A =
[[-56 -57  55 -57  59  59 -58 -59 -59  61  61 -55  62 -59  57  60]
 [ 63  63 -64  63 -64 -64  63  63  63 -64 -64  63 -65  63 -63 -65]
 [ 61  61 -62  61 -62 -62  61  62  61 -63 -63  61 -63  62 -62 -63]
 [ 59  59 -59  59 -61 -61  60  61  60 -62 -62  59 -62  61 -60 -62]
 [-62 -62  63 -62  63  63 -62 -63 -62  64  64 -62  64 -63  63  64]
 [-59 -59  59 -59  60  60 -59 -60 -60  61  61 -58  62 -60  60  61]]
Rows and columns are numbered from 0.
Report the entry in row 2 and column 2.
A: -62
The bottom-left entry: -59
Report the entry in the top-left corner.
A: -56
Report the entry at row 0, column 2.
A: 55
Report the entry at row 1, column 0.
A: 63
Report the entry in the bottom-right corner.
A: 61
The entry at row 0, column 1 is -57
The entry in row 1 and column 2: -64
Report the top-right entry.
A: 60
Report the entry at row 1, column 1.
A: 63
Report the entry at row 2, column 1.
A: 61

Read these off the matrix that follows. Indices start at 0.
1) Give the bottom-right entry.
2) Give the entry in row 1 and column 2.
3) Give the entry in row 0 and column 2.
4) Give the entry just right of 38.
5) Give the entry in row 0 and column 0.
6) Give the entry just right of the largest entry.
7) Give the entry just right of 42.
8) Give the entry at row 2, column 2.
[[ 38  37  36 -38 -36 -38]
 [-49 -48 -47  49  47  49]
 [ 22  21  21 -21 -20 -22]
 [-19 -19 -18  19  18  19]
 [ 14  14  13 -14 -13 -14]
 [ 34  34  33 -34 -32 -34]
 [ 60  59  57 -60 -57 -61]
 [-76 -74 -72  75  71  76]
 [ -7  -7  -7   7   7   7]
 [ 48  46  45 -47 -45 -48]
 [-22 -21 -21  22  21  22]
 [  5   5   4  -5  -4  -5]
 [-14 -14 -14  14  13  14]
 [ 83  81  79 -82 -78 -83]
 [-42 -41 -40  42  40  43]]
1) 43
2) -47
3) 36
4) 37
5) 38
6) 81
7) 40
8) 21

array([31, 33, 17, 55, 39, 94, 63])
The entry just right of 31? 33
The entry just left of the largest entry is 39
The entry just right of the smallest entry? 55

[[ -5   8   9   7 -10   0  17]
 [  3   6 -22  22  26   7  21]
 [-10  -2  -4  10  -8  11  24]
 [ 21   3  -4  -1  -3   1  31]
 [ 27 -15 -69  24  13  30  35]
 [  3   8 -27  20  29  -2  19]
 [ 19   4 -14 -17  16 -18  25]
 [ -8  -4 -71  20  23   1  34]
 [-11  13   8   0   5 -19  17]
 [  8 -14   7   4  15  19  18]
 [ -8   8 -28  11  43   4  21]]
Rows and columns are numbered from 0.
The entry directly below the centre entry is -17
The bottom-right entry -> 21
Give the entry just right of the smallest entry.
Answer: 20
Give the entry directly above the centre entry.
Answer: 24
The entry in the bottom-left corner -> -8
The entry just left of -28: 8
Give the top-right entry.
Answer: 17
Give the entry at row 1, column 0.
Answer: 3
Give the entry directly below 15.
Answer: 43
Give the entry directly above -28.
Answer: 7
The entry at row 0, column 2 -> 9
Give the entry in row 1 and column 1.
Answer: 6
Give the entry in row 0 and column 1.
Answer: 8
The entry directly above -19: 1
The entry in the top-left corner -> -5
The entry just left of the smallest entry is -4
Give the entry just left of the largest entry.
Answer: 11
Give the entry directly below 23.
Answer: 5
The entry directly above the smallest entry is -14
Give the entry at row 2, column 2.
Answer: -4
Give the entry directly below -11.
Answer: 8
Give the entry just right of the centre entry.
Answer: 29
Give the entry in row 2 and column 0.
Answer: -10
The bottom entry of the column that holds the smallest entry: -28
Give the entry in row 1 and column 2.
Answer: -22
The entry just right of the largest entry -> 4
The entry at the centre is 20
Give the entry just left of -1.
Answer: -4

data = [ 43   7  85  11  31  34 -36 -74   1  24 -13 -38 -21  29  43]
The largest entry: 85
Give the 2nd-last entry.
29
Give the third entry from the right.
-21
The first entry from the right -> 43
The 3rd smallest entry is -36
Give the 2nd entry from the left.
7

Read these off the array that follows. Counting starts at 0.
1) Report the entry in the top-right corner.
2) Report the top entry of the column that holds the smallest entry.
3) Report the entry directly above -273.
4) Report the entry directly above the smallest entry.
5) Report the entry in the bottom-right corner.
6) Report the entry in row 1 and column 0.
7) Report the entry directly below -174.
8) Report the top entry of the column that holds the largest entry.
[[-587  354  315 -192]
 [ 507 -549 -567  -29]
 [  68 -103  -33 -529]
 [-393  223  122 -349]
 [ 182 -729 -605  457]
 [-100 -109 -206  257]
 [  35 -270 -277  101]
 [-348  310  347 -413]
 [ 418 -194 -174 -549]
 [ 137 -114 -189 -273]]
1) -192
2) 354
3) -549
4) 223
5) -273
6) 507
7) -189
8) -587

Questions about the row below.
1) What is the third entry from the left?
2) What is the second entry from the left?
[ -7  64 -10  -9  -8  -4  -6  -7   7]
1) -10
2) 64
